In the data rows, the value 128 means zero.
Here are some points, one per row:
[ 75 173 187 162 148 164 130  86 129  87 129 172 101  96 175 142 182 190
 114 203 108 186 110 102]
[135 103 121 116  84 124 110 138  87 135  95 102 140 143 112 182 128 139
 159 140 160 140 158 163]
[171  79  82  82 120  79 136 174 132 177 135  81 170 175 102 140 106  98
 193  97 193 105 207 200]
[102 169 174 167 145 172 130  89 133  85 129 168  92  88 177 139 183 193
 119 191 111 190 108 106]
[163  89  91  89 110  93 130 166 119 167 107  84 163 171 102 150 110 108
 180 112 185 112 190 192]
[173  84  89  84 109  87 129 171 118 174 124  79 151 172  97 151  41  43
  44  43  46  46  50  49]
[ 88 171 172 165 144 175 131  88 131  77 129 170  85  86 180 138 184 192
 118 193 111 188  50  49]
[ 88 166 168 165 143 167 126  92 130  85 133 169  78  94 174 150 183 184
 113 182 121 186 113 111]
[101 161 137 157 162 139 143 105 149 101 148 165  97  99  38  40  41  43
  44  43  46  46  50  49]
[188  83  84  83 110  87 127 164 131 170 120  82 164 187  88 143 103 105
 205 104 189 109 201 192]
[133 128 127 140 166 128 167 116 162 134 171 129 126 129 153  90 156 152
 139 143 137 150 147 148]
[ 85 174 175 178 147 186 125  91 131  79 129 172  87  87 184 132 196  43
  44  43  46  46  50  49]
[ 85 174 171 169 140 175 121  89 123  78 120 168  93  86 177 159 172 195
 115 189 125 189 115 111]
[ 85 162 174 171 141 174 122  87 130  78 135 158  93  79 182 149 181 187
 112 192 124 191 104 108]
[173  79  82  79 116  81 121 173 141 175 148  82 161 177 101 126 103  89
 184  99 192 109 196 197]
[181  78  82  85 116  81 135 173 127 175 131  95 158 178 100 136 103 100
 186  99 191 107 193 199]
[180  68  86  83 112  82 133 152 120 177 117  76 159 187  96 142 110 102
 184 102 190 107 188 200]
[ 86 173 162 169 139 169 133  87 132  87 144 170  89  85 179 139 188 193
 112 181  96 185 107 111]
[172  80  83  77 117  82 132 175 127 176 130  93 170 177 100 143 109  98
 185 100 194  97 203 202]
[ 88 169 163 173 142 166 131  88 132  84 131 167  96  91 186 139 169 189
 126 194 112 174 113 115]
[125 138 128 128 165 136 161 119 165 125 170 136 126 123 155  99 149 164
 137 149 145 153 146 153]
[138 123 134 121  83 128 106 130  90 137  94 109 137 144  38  40  41  43
  44  43  46  46  50  49]
[130 131 132 125  92 130 106 131 103 126  85 122 119 142  38  40  41  43
  44  43  46  46  50  49]
[ 91 172 171 155 143 161 124  80 127  84 130 171  98  79  38  40  41  43
  44  43  46  46  50  49]
[ 90 178 170 178 140 171 124  86 127  77 132 169  92  95 182 146 185 188
 117 192 109 189  99 109]
[163  92  88  91 105  92 123 166 116 164 118  97 159 182  95 159 104 110
 181 110 183 115 190 191]
[ 94 172 170 175 144 169 125  79 132  79 123 170  93  87 184 139 178 185
 102 195 100 186 123 105]
[173  89  83  80 111  80 142 178 125 175 135  81 173 177  99 157 102  91
 199  96 185 108 198 199]
[ 85 175 174 171 142 175 124  87 132  81 122 172  90  82 181 139 182 196
 109 193 111 195 117 107]
[ 90 176 148 169 146 170 130  95 133 100 131 177  97  86 185 144 170 188
 110 191 111 184 115 122]
[102 160 168 151 122 147  96 114 111  98 108 152 103 110 155 163 162 174
 130 172 132 174 133 129]
[130 120 115 122  88 129  99 133  82 131  89 116 139 138  38  40  41  43
  44  43  46  46  50  49]
[ 88 169 177 172 144 169 122  80 137  86 135 181  93  85 184 144 190 199
 114 189 109 188 108 108]
[ 84 169 182 164 129 170 117  90 130  86 118 166  89  95 180 155 176 185
 118 190 105 172 118 115]
[157 101  98  97 102  90 121 160 112 158 116  86 160 164  99 160 111 119
 172 118 178 120 186 172]
[169  85  81  80 118  84 136 177 128 176 139  81 169 174  99 142 104  95
 188  96 194 105 190 201]
[174  79  81  76 118  85 122 174 140 175 136  87 166 178  98 143  96  99
 179 104 191 116 200 182]
[ 70 175 172 171 139 173 129  86 132  79 127 173  88  85 182 143 179 190
 103 191  93 201 113 110]
[ 88 173 168 174 143 199 109  80 135  74 129 171  89  85 184 140 183 191
 110 191 113 190 102 121]
[181  82  90  87 130  83 142 157 140 174 135  88 165 171 104 130 133 102
 175  98 170 108 186 200]
[129 126 133 135 173 127 166 127 164 130 183 134 127 139 141  92 164 144
 139 147 146 150 147 150]
[172  68  79  82 116  92 138 179 123 174 134  83 168 173 108 139 105 103
 190 114 197 113 193 198]
[174  91  85  86 114  76 123 172 123 167 118  75 172 169 101 145 102 100
 185 100 191 107 195 197]
[ 89 159 169 174 156 165 128  84 128  85 126 171  85  79 180 153 185 198
 104 186 114 190 109 119]
These points spread out most along one direction. How far along it is each point below, from 0 to 99? The average is 50, and the first point in the table lies past the average.
[ 86 160 160 160 151 161 136 101 142  89 140 165 103  93 176 113 178 179
  99 179 114 177 120 118] 64
[151  95  86  88 106  89 133 165 127 169 125  88 165 170 113 139 109 106
 171 119 186  93 196 192] 33
[139 120 121 133  83 120 104 148  97 140  93 119 134 139 129 183 127 139
 160 140 162 142 170 166] 44
[173  84  71  79 120  79 136 175 126 176 133  80 166 179  98 144 102  95
 182  98 194 107 197 199] 29
[164  83  89  88 125  81 137 168 134 172 140 101 155 166 103 139 113 120
 184 102  46  46  50  49] 40
[170  83  83  87 103  81 134 173 127 176 126  84 169 164 100 144 108  97
 184  87 190 102 197 196] 30
[ 88 183 168 168 158 167 124  90 123  94 126 173 103  71 180 131 177 179
 105 181 114 183 110 114] 66
[167  76  89  88 102  86 126 167 109 169 125  83 165 170 101 142 108 115
 172 112 184 107  50  49] 38
[121 139 131 151 171 132 164 122 163 120 167 140 124 123 159 109 160 156
 132 160 145 154 141 145] 54
[ 83 171 168 168 143 170 123  79 130  86 121 170  97  86  38  40  41  43
  44  43  46  46  50  49] 56
[171  74  83  84 115  68 130 168 129 175 132  81 173 173 104 151  41  43
  44  43  46  46  50  49] 36
[ 88 172 166 172 143 161 131  89 134 102 124 170  87  92 178 138 182 193
 114 188 119 185 118 115] 66
[175  80  75  64 120  83 139 172 147 173 134  84 168  27  38  40  41  43
  44  43  46  46  50  49] 38
[119 132 126 137 109 132  83 131 111 136 104 132 134 133 136  40  41  43
  44  43  46  46  50  49] 48
[170  81  82  77 114  81 132 175 131 179 126  82 165 178  92 157 106 100
 179 101 187 109 193 193] 30
[ 76 178 174 179 143 174 124  88 133  81 127 174 105  86 182 147 179 192
 110 192 113 185 116 109] 68
